The rows below come in pairs that one turn or mirror swaps. Which row does each named row swap with?
The rows were stretched afterwards, more along some directions than others.
guf: [ -5  10   4 -20   1   2   4   3  12   2  -5  -2   2   0  -3   5   5  -7
  -1 -14]
fesap: [ -3   4  -7  -2  -1   1  -3   4  15   2   1   5   9 -15   1  -7  -2  -6
   0   1]
zotin: [ -4  -3  -8  -3  -4  -6  -6   4  11   0  11   6   7 -15   3 -10   1  -3
  -2   6]
zakav: [ 8  6  0 -8 -8  6 -4 -4  0 -1  6 12 -2 -1  3  4 11 -1  1  0]
pive: [-3  0 12  1  0 14 -7  6  0 -6  7  6  0  5  0  1 -3  0 -7  0]
Nefup: [  3  10  10 -10   2  11   5  -3   9   7  11   7   7  -7  10 -11   0 -10
  -8   3]
malap: [  0   7  19 -15   8   6  -9  -2   7   3   5   8  18  -3   1   4   2  -1
   5 -11]
nivos: [ -4   3  -4 -10  -2 -11  -2   1  10  -3   6  -5  -3  -2  12   2   3 -14
  -4  -1]
savi: [  3  -2   0  -7   0  -3   0   5   2 -14   0   5   0  -4  -6  -7   8  -9
   1  -3]
Labi: [  5  10   3 -15  14  -6   2  -6   7  -1  -1   2  10   2   3  -3  -2  -7
  -5   4]
pepal: [  2   2   2   0  -4  13   7   1  -6   2   0   9  -5   2 -10   6  -1 -10
  -3  -3]
sesod: [  4   7   1  -7   6  -5   5   1  15   9   1  -1  14  -5  -3 -12  -1  -1
  -3  -2]
vadad: [  3  -1   7  -9   2  -6   4  -5   1   3 -11  10   8 -11  -9  -7   3   2
   7  -9]
Vik: [-5 -1 12 -3  3 11 -2  4 -1 -7  5  6 -2  6 -2  2 -5  2 -9 -1]
Bofod: [  4   9  12 -10   4  12   5  -3  10   5  10   7   9  -6   9 -10  -1 -10
  -6   3]
dod: [  1   4   2  -2  -7  13   7   1  -4   6  -1  10  -3   4 -11   5   1  -8
  -1  -4]
meza: [ -6  12   2 -20   0   5   3   3  14   3  -2   0   3  -1  -4   3   6  -6
  -2 -13]
Mugak: [  3  -2   6   1  -1   2   0 -11   2  -4  13   9   2  -6  -5  -2   1  -9
   7   0]
puvok: [  7   9   0 -15   1  -9   9  -1   5   1  -1   6   9  -2  -1  -9   7  -5
 -10  -7]
kabo: [  0   5   2  -3  -6  12   8   1  -3   4  -1  11  -5   2 -10   4  -1 -10
  -2  -1]
nik: [ -7   5  10  -4  -5  -1  10  -3   8   8   8  12   9 -10 -11  -2   1   2
   0  -2]
depe: [ -3   8   3 -10   5 -15   3   4  11   5  -1   2   4  -6  -8  -3   1  -3
  -4  -1]
nodug: [  1  -2   0  -6   0  -3   2   3   2 -13   1   4  -2  -4  -7  -6   8  -8
  -1  -5]
sesog: [ -5  12   3 -21   1   3   5   2  14   3  -2  -1   1   1  -2   3   4  -7
  -2 -11]
bage: [-2  8  2 -7  4 -7 -6  1 13 -2  5 12 14 -6 -2 -8  7  1  3  3]
Mivo: [ -6   8   2 -10   6  -4  14  -2  11   8   8   9  10  -9  -6 -18  -7   3
  -9   5]
lozu: [  3   2   4 -11  11  -9  -3   5   3   4  -2   4   7  -1   4  -2  -2  -7
   4   7]
busa: [ -9  11   2 -11 -14  -4   2   1  11   2   6  18   1  -2  -2  -8   1  -4
   0  -4]
Bas: [  8  10  10 -10   4   1  -6   2   0  -3   5  -1   3  11   1   1   8 -12
   6   2]
der: [  3  10  11 -12   0  13   1  -3  11   7  13   7   9  -8  10 -10   1 -11
  -9   2]
vife: [-4 -2 13 -2  2 12 -5  5 -1 -6  8  8 -1  7  1  2 -5  0 -8  2]
rof: [  0  11   5 -20 -10  -2   1  -9   9  -5   8  12  -3 -12  -5 -11   4  -3
  -9  -5]
boluf: [ -3  -1  10  -2   4   7  -3   3   0  -5   5   7  -1   4   1  -1  -6   2
 -12   1]
fono: [-3 -4 12  0  3 10 -6  5 -1 -8  5  6 -3  4 -1  2 -4  0 -6  0]
lefo: [  2   7   2 -16   0  -4   2  -9   1   3  -2  -2   5   0   7  -5   4 -12
   2  -9]
Tabo: [ 2  2  4  0 -6 13  8  1 -6  6  3 12 -6  5 -9  6 -2 -6 -2 -1]
Tenif: [  7   0  -4 -15  -1  -1 -10  -3  10   5  -6  -2   7  -5   6  -1   6   0
  -4 -11]
saniv: [  0   9   6 -10   1  -1   2  -2   6   5  10   1   8 -11   6  -8  -2   4
 -12   3]
pafa: [-4  2 12 -1  2 16 -8  5  2 -6  8  9  0  4  0  1 -2  0 -7  1]
keful: [ 5  7  2 -5  8  1  3 -4 12 10  3  2 10 -9  6  0  5 -8  6  4]
barus: [  1   3   6   0  -4  13  11   1  -6   5  -1  13  -5   4 -10   6  -1  -7
   1  -1]
loda: [  5  -7   4  10  18   1 -15   0   5   2   3  -3  13  -4   9   4   0  -5
   0  -7]
dapav: [  1   3  -1   0  -7  10   8   0  -4   6   0   9  -5   2  -8   3  -2 -10
  -4   1]
lod: [  3  -3   1  -8   3  -4   1   3   3 -15   1   3   1  -5  -6  -7   7  -9
   1  -3]
tef: [ -1   5  -6 -12  -3  -7   6  -8   3  -3   4  12   1  -8   2  -2   2  -7
  -2  10]
pofeb: [ -8   8   4 -10 -12  -7   4   1   8   2   5  18   1   1  -1  -7  -1  -4
   1  -3]
kaneg: [  7   4 -13   5   0  -9   1  -6  -1   5   2  -1   0  -3  -1  -6   0  -7
  -4  -1]
Suku: [  2   8  -9  -5 -10   4   3  -8  12   3   6   8   3  -9  -1 -13   6   1
  -9  11]
zaf: [  2  -3   2  -5   1  -2   3   5   2 -14  -1   5  -2  -4  -8  -6   7  -7
   3  -5]
tubi: [ 3  1  5  0 -6 13  6  2 -5  4  1 11 -5  4 -9  6 -1 -8 -2 -1]
Dib: [ -5  11   2 -21   1   1   3   3  14   2  -4  -1   5   0  -3   5   5  -7
   0 -13]
sugol: [-4 -1 10 -2  4 10 -3  5  0 -6  4  7 -1  5  1  1 -5  2 -9  1]
redeg: [ -6   6   2 -11  -2   6  -7 -11  14   2   8   0   3 -13  -3 -10   3  -5
  -6  -2]
pabek: [  1  -1   1 -13  -7 -11   0  -2   4  -7   8   0   1  -4  -9 -16   4 -10
  -1   6]
nibi: [  5  -1 -12   5   2  -2  -2  -6   6   4  -1  -5   8  -9  10  -6  10  -2
  -7   0]
kog: [-11  10   3 -13 -12  -4   3   1  10   2   8  22   3  -1  -2  -6  -1  -4
   0  -2]

Swapped with pabek: Tenif
Swapped with bage: keful
Swapped with lefo: rof
Swapped with nivos: puvok
Swapped with pafa: barus
Swapped with nodug: guf

